In the data rows, zero lies at 4.5, halfway between 4 and 5.
Some points, one per row:
7,3,4,4,6,3,5,9,4,2,8,5,9,3,5,2,4,7,4,9,6,6,3,9,4,5,4,5,0,0,6,1
6,3,3,5,6,5,4,7,6,5,8,6,4,4,0,3,4,3,2,7,4,4,0,5,6,6,3,4,4,0,9,3
3,4,5,3,3,4,5,3,4,3,7,5,4,5,5,5,5,4,4,4,4,4,5,4,7,4,4,5,6,2,5,5
4,5,4,5,2,5,3,2,2,4,4,5,4,7,7,5,4,4,6,2,3,3,7,2,6,3,5,4,7,5,3,6
0,9,4,6,4,6,4,0,6,8,0,5,0,5,3,6,8,4,5,3,3,3,3,0,4,6,5,6,8,9,5,8
6,2,7,4,5,3,3,5,2,3,6,4,6,5,5,5,3,6,3,3,4,3,6,4,4,5,5,4,3,0,4,3
5,1,4,3,6,5,4,9,5,4,7,4,6,5,6,4,5,3,3,6,4,5,6,8,6,4,4,2,4,3,7,3
6,2,7,3,5,3,4,7,3,3,7,6,7,5,5,4,3,5,4,5,3,4,5,5,4,3,4,4,3,1,4,2
5,2,7,3,5,3,3,5,3,5,6,5,6,4,5,5,3,5,4,4,3,3,5,4,4,3,5,4,3,2,4,3
2,7,5,6,2,6,6,0,4,8,3,7,3,6,5,6,5,2,6,2,4,5,4,0,6,6,6,5,9,9,5,7
7,0,5,3,6,3,6,9,4,4,8,4,9,4,7,4,3,7,2,6,5,6,4,8,4,4,5,3,1,0,5,0
5,5,4,4,6,4,4,7,5,4,5,6,6,4,5,2,5,6,4,6,5,6,4,6,3,6,6,6,2,4,4,3
4,6,4,5,5,5,6,4,6,7,4,5,5,3,3,6,5,3,6,5,4,5,0,4,4,6,5,5,7,4,7,5
4,2,7,2,5,3,2,5,3,2,3,7,5,2,4,2,4,7,5,4,5,3,5,5,0,3,5,7,0,1,3,4
6,4,7,3,5,5,7,6,3,7,6,4,8,5,8,5,2,5,4,4,2,6,6,6,6,5,4,2,8,4,3,4
1,8,5,5,5,5,3,0,6,9,1,3,1,5,4,7,6,4,5,3,0,4,1,0,4,6,7,4,9,7,5,7
1,9,0,5,3,8,5,0,7,7,1,5,0,4,1,6,7,0,5,5,6,4,1,2,6,6,6,5,9,9,7,7
3,7,3,5,4,7,5,2,5,7,5,7,3,5,3,5,5,2,4,4,5,5,5,2,6,5,4,5,9,8,6,6
6,1,5,4,5,6,8,9,7,1,9,6,6,5,4,3,3,4,4,8,6,4,8,9,7,4,2,4,6,6,5,2
7,3,4,4,6,3,6,9,4,4,9,5,9,3,7,3,2,5,4,8,5,6,4,9,6,4,3,3,5,3,6,1
8,2,4,4,7,3,5,9,5,3,9,6,8,3,4,0,2,5,3,7,6,8,3,9,4,5,3,3,0,0,7,1
5,3,5,4,5,5,5,8,6,4,8,5,8,3,5,3,4,5,4,7,7,5,3,9,4,6,3,4,1,3,6,2
7,0,5,2,7,4,6,9,4,4,8,6,9,2,6,4,2,6,4,7,5,6,5,9,3,4,3,3,2,2,6,0
2,5,4,1,4,6,3,2,5,9,1,5,2,4,4,6,5,4,5,4,2,4,4,1,3,4,6,5,9,7,7,4
3,3,7,4,5,4,4,2,3,5,4,5,4,5,4,6,5,5,4,2,2,3,5,0,4,5,5,4,4,2,3,5
5,6,8,5,4,4,6,1,2,6,3,6,6,6,7,4,2,4,6,3,4,5,8,2,4,5,5,4,6,7,2,4
6,2,5,3,6,4,7,9,3,5,9,5,9,5,6,3,2,4,3,5,4,5,5,7,4,4,4,4,3,0,5,0
5,3,4,3,4,5,4,6,4,4,7,4,5,5,5,5,5,3,4,5,3,4,7,4,6,4,4,4,4,3,6,5
2,8,3,7,2,5,5,0,5,7,2,2,0,4,2,7,5,4,5,4,4,3,1,0,5,5,6,6,9,7,6,9
7,0,7,2,6,2,6,9,2,2,9,5,8,6,6,4,3,5,3,6,4,4,5,8,4,4,3,3,2,0,5,1
5,5,4,5,3,5,3,5,6,3,4,2,2,6,4,4,5,4,4,5,5,4,6,4,6,4,5,3,5,6,4,7
2,9,6,6,4,4,2,0,4,8,1,5,2,4,3,6,5,5,7,5,4,4,3,0,3,6,5,7,7,8,5,7
3,7,2,6,3,7,6,4,7,5,4,4,2,2,3,6,5,2,4,6,6,4,3,6,6,6,4,5,6,8,6,6
6,1,7,3,6,1,4,6,3,1,5,6,7,3,4,3,3,6,4,4,6,4,7,7,2,3,4,5,0,2,4,3
2,8,4,6,2,7,5,0,5,7,0,3,1,6,6,5,5,4,7,2,5,4,6,0,4,6,5,5,8,9,0,8
2,6,5,3,3,5,4,1,4,8,4,6,1,5,4,6,6,4,3,2,1,4,4,0,5,4,5,5,7,4,6,7
Here are 16 more points, each followed by its number:
6,3,3,4,7,6,6,9,6,5,8,5,9,3,5,4,5,4,2,6,6,6,2,8,5,6,3,4,2,1,8,2 0
2,9,5,5,3,6,1,0,3,8,0,5,1,4,2,5,6,4,7,0,4,4,3,0,3,5,4,7,9,8,5,8 1
4,3,4,3,6,5,6,7,6,7,6,6,5,4,3,6,4,2,2,6,3,5,2,3,8,5,5,2,7,1,9,3 2
6,2,7,3,6,4,5,6,3,5,6,4,7,3,6,5,4,8,2,3,2,4,5,6,3,4,4,1,1,2,3,2 3
7,1,3,5,5,3,5,9,4,0,7,2,5,4,5,2,4,4,3,6,7,6,7,9,6,2,3,2,1,2,4,4 4
5,3,4,5,3,5,6,7,4,2,5,1,5,5,6,5,4,5,5,6,5,4,6,9,7,4,4,3,5,5,3,5 5
4,3,4,3,6,4,4,7,5,5,5,4,6,4,6,5,4,6,4,5,3,5,3,5,3,5,5,4,3,1,5,2 6
5,6,4,7,5,3,3,4,4,2,2,4,3,5,5,2,5,4,6,4,8,5,7,5,3,4,4,4,2,8,2,7 7
4,4,5,4,4,4,4,5,5,4,4,6,4,4,4,6,3,3,3,5,3,5,6,5,7,4,4,3,6,5,5,5 8
3,3,6,3,3,5,5,3,3,4,2,5,4,5,5,6,3,3,6,3,3,4,8,4,6,3,5,4,9,8,1,4 9
3,5,1,4,5,6,5,6,8,7,4,3,3,6,4,4,6,3,5,5,4,6,3,5,5,5,5,5,6,6,6,4 10
3,5,9,2,5,4,2,2,3,6,2,8,4,3,3,3,4,5,5,2,3,4,2,0,1,6,5,5,5,3,6,4 11
6,4,2,4,4,5,5,8,6,2,5,4,5,4,5,2,4,1,3,5,7,6,6,9,6,4,3,2,5,6,5,4 12
2,8,6,6,3,7,4,0,5,8,2,5,4,4,5,5,6,3,5,3,4,2,4,0,4,6,5,4,6,9,3,6 13
7,0,5,4,5,2,4,9,4,0,9,4,9,4,4,4,5,7,2,5,8,4,5,9,4,3,1,4,0,0,5,2 14
7,0,5,4,7,4,6,9,5,5,9,3,9,4,8,5,4,5,2,6,3,5,2,7,5,6,6,2,3,0,6,0 15
Which of these numbered points is nearest to each point below, ignoring the direction in which the first points spread most? Its number follows each.
5,6,5,6,4,3,4,3,2,6,6,7,8,4,6,5,4,4,5,3,5,4,6,1,4,5,3,4,3,5,3,3 > 13
4,5,4,2,6,6,5,4,4,9,4,5,5,5,5,6,4,6,4,4,0,4,0,2,6,7,6,3,9,3,7,4 > 15
3,6,8,4,3,5,4,2,4,5,2,4,3,5,5,6,5,6,6,1,2,2,6,0,4,4,5,3,3,5,2,4 > 3
8,0,5,3,6,3,4,9,5,1,8,7,9,3,4,3,3,5,2,7,5,6,5,9,6,3,3,2,2,0,6,1 > 8
4,4,7,3,3,5,4,3,4,5,2,5,4,4,6,6,4,4,4,2,3,3,8,3,6,3,4,4,8,7,1,5 > 9
4,5,2,6,4,6,5,5,5,6,4,5,4,2,4,4,5,3,5,6,4,6,1,3,6,7,6,5,8,4,8,5 > 0
8,1,3,4,5,3,4,9,5,1,7,2,7,5,4,3,4,5,4,7,6,6,8,9,7,3,2,2,1,1,5,4 > 4
2,8,5,8,3,5,4,0,2,7,2,6,4,6,6,4,5,4,6,0,5,3,5,0,3,5,4,6,6,9,1,6 > 13
2,7,7,4,5,4,2,2,2,8,2,5,3,4,5,8,6,6,4,2,2,3,3,0,3,5,6,2,4,4,3,4 > 3
3,5,6,4,6,6,7,5,4,8,6,5,8,6,7,6,3,5,4,4,1,6,5,5,7,4,5,2,8,5,2,3 > 15
2,9,3,5,3,6,3,0,6,5,0,4,0,6,3,5,5,2,6,4,6,5,6,1,6,5,5,3,8,9,3,9 > 4
8,0,6,4,6,3,4,8,4,0,8,4,7,4,6,4,4,9,2,4,7,4,5,9,3,3,2,5,0,0,3,1 > 14
7,2,3,6,4,4,8,9,3,0,8,2,8,5,7,4,3,6,4,8,6,5,8,9,8,3,2,4,4,4,1,3 > 5
1,9,1,4,4,7,6,2,8,9,2,3,0,5,4,6,7,2,5,4,4,4,2,1,5,6,7,6,9,9,6,6 > 10
7,0,5,3,6,2,6,9,5,0,9,6,9,3,4,5,2,5,3,7,5,5,5,9,5,4,3,3,3,0,5,1 > 8
3,4,5,3,4,5,4,3,4,5,2,5,4,4,5,7,5,4,4,2,3,4,6,4,5,2,4,4,7,7,2,5 > 9
7,4,5,5,5,3,4,7,4,0,7,4,6,4,5,5,5,7,4,3,6,4,4,8,4,2,3,5,0,1,3,3 > 14
4,4,6,4,3,4,5,4,4,4,3,6,4,4,5,6,4,4,5,3,3,5,5,3,6,4,5,4,7,5,4,5 > 8
2,9,5,6,4,4,3,0,3,6,0,5,0,5,3,5,5,5,8,2,4,4,3,0,3,5,5,7,7,8,2,8 > 1
Now 16 new points, numbered from 0 again:
4,6,6,5,3,4,3,1,1,5,4,6,5,6,7,5,4,5,6,1,6,4,7,0,2,5,4,7,4,5,3,5 0
4,6,5,3,6,4,2,5,5,8,4,5,4,5,3,2,5,4,4,6,2,6,2,2,2,6,6,3,4,3,6,3 1
5,2,7,2,4,3,4,4,3,4,5,5,6,5,5,5,3,5,5,4,2,4,5,3,4,4,5,3,5,1,3,3 2
4,6,4,5,3,5,5,1,3,8,3,4,4,6,6,7,5,4,5,2,2,5,4,2,6,5,5,3,9,8,2,6 3
2,6,5,6,2,5,2,0,4,5,0,4,0,4,3,7,5,3,7,2,3,2,5,0,5,3,6,6,9,8,3,7 4
3,5,3,4,3,4,2,0,4,6,1,4,3,5,4,6,6,6,5,1,5,5,5,1,6,4,4,5,8,8,2,7 5
4,5,5,2,4,5,6,5,4,7,6,6,5,5,4,5,5,4,3,4,4,5,4,2,3,5,5,5,5,4,7,1 6
3,7,5,4,4,6,2,4,5,6,1,5,2,4,3,2,5,2,5,4,4,6,4,3,4,6,6,4,5,6,6,7 7
2,5,3,4,4,6,5,4,6,6,2,5,2,4,4,6,6,4,4,3,3,3,2,3,4,4,6,5,6,6,5,5 8
2,8,2,6,2,6,3,0,5,6,0,4,0,7,3,4,6,2,6,3,6,4,5,0,5,5,6,4,9,9,3,9 9
5,4,4,5,5,5,5,6,7,5,5,4,4,3,4,4,6,5,4,6,5,4,3,5,4,7,6,5,2,3,6,4 10
4,4,5,4,4,4,4,5,4,5,5,5,4,5,3,6,4,4,3,3,3,5,4,3,5,4,4,4,4,2,6,6 11
4,6,5,5,3,4,3,2,3,5,1,3,1,5,4,5,5,4,5,3,3,3,7,3,5,4,5,5,6,7,1,9 12
5,4,5,6,2,5,6,3,3,3,5,4,5,7,7,5,5,3,6,3,3,4,8,2,6,4,5,4,6,6,3,5 13
4,7,6,6,5,3,2,1,2,2,0,5,2,5,4,3,6,7,7,3,6,4,6,2,0,4,6,7,0,6,1,6 14
7,0,4,3,6,2,6,9,3,0,8,3,9,4,5,3,3,7,2,6,6,8,7,9,6,3,3,4,2,1,5,2 15
Which of these numbered points is nearest to each point below, ignoring the direction in which the first points spread most? Its number follows each.
4,3,5,3,4,5,4,5,4,4,6,5,4,5,5,5,5,4,4,5,3,5,5,3,6,4,4,4,4,2,6,5 > 11
2,8,2,5,4,7,4,1,6,6,1,3,0,4,2,8,7,3,5,4,2,2,1,1,6,5,5,6,9,7,7,8 > 8
2,7,4,7,2,5,2,0,4,2,0,1,0,8,6,5,6,4,7,4,5,4,9,4,6,2,6,3,5,9,0,9 > 12
5,2,8,3,5,2,3,4,2,3,5,4,5,5,5,5,4,6,3,4,3,3,7,3,4,4,4,5,3,1,3,4 > 2
2,9,6,5,3,6,5,0,3,9,1,4,3,5,6,7,5,4,4,1,0,4,4,0,5,5,6,3,9,8,3,7 > 3
2,8,3,6,2,6,4,2,6,4,1,4,2,4,4,2,5,2,6,4,6,5,6,3,4,4,4,4,8,9,3,9 > 9
3,8,6,4,6,6,3,2,5,9,1,5,4,4,5,5,4,5,6,2,3,5,1,0,2,8,7,4,8,6,5,4 > 1
7,0,6,2,6,5,7,9,3,3,7,4,8,3,6,5,4,4,4,5,4,5,7,9,6,3,4,2,4,2,4,2 > 3
6,3,5,4,5,4,4,7,4,2,6,6,5,6,2,5,5,5,3,6,5,5,4,6,6,5,4,5,2,0,6,5 > 11
3,5,3,5,2,6,3,2,5,3,4,5,1,5,2,6,6,3,3,5,5,4,3,1,6,4,3,7,5,3,5,7 > 11
5,7,5,6,3,2,1,2,4,3,1,4,3,4,5,3,5,7,7,2,6,4,4,2,0,4,5,6,0,5,1,5 > 14
3,9,7,8,3,2,0,0,4,6,0,6,0,5,4,4,6,7,8,1,4,4,4,0,0,5,8,7,1,8,0,8 > 14
0,9,3,6,4,9,6,1,8,9,1,2,0,5,4,6,7,3,6,4,4,3,2,0,4,7,7,6,8,9,5,8 > 10
7,3,6,4,6,2,4,9,6,3,8,4,5,3,2,3,2,5,2,9,7,4,1,9,3,5,4,5,0,0,9,2 > 10
5,5,4,6,3,5,6,2,3,2,6,4,6,7,6,6,4,4,4,3,5,4,8,2,6,3,4,4,7,5,3,4 > 13
4,6,7,6,2,4,3,0,1,5,3,7,5,6,6,5,4,5,6,0,6,3,6,0,3,4,4,6,5,7,3,6 > 0
2,8,5,3,4,5,4,0,3,7,3,5,2,6,4,6,5,4,4,1,3,4,4,0,2,5,6,6,7,6,5,4 > 6
6,3,4,4,4,6,7,7,6,4,9,7,8,4,5,3,3,2,4,6,6,7,5,6,5,5,2,5,6,4,7,3 > 6
6,2,5,5,4,4,7,6,3,2,7,4,7,6,8,6,3,5,4,5,4,5,8,6,7,3,4,3,4,3,4,4 > 13
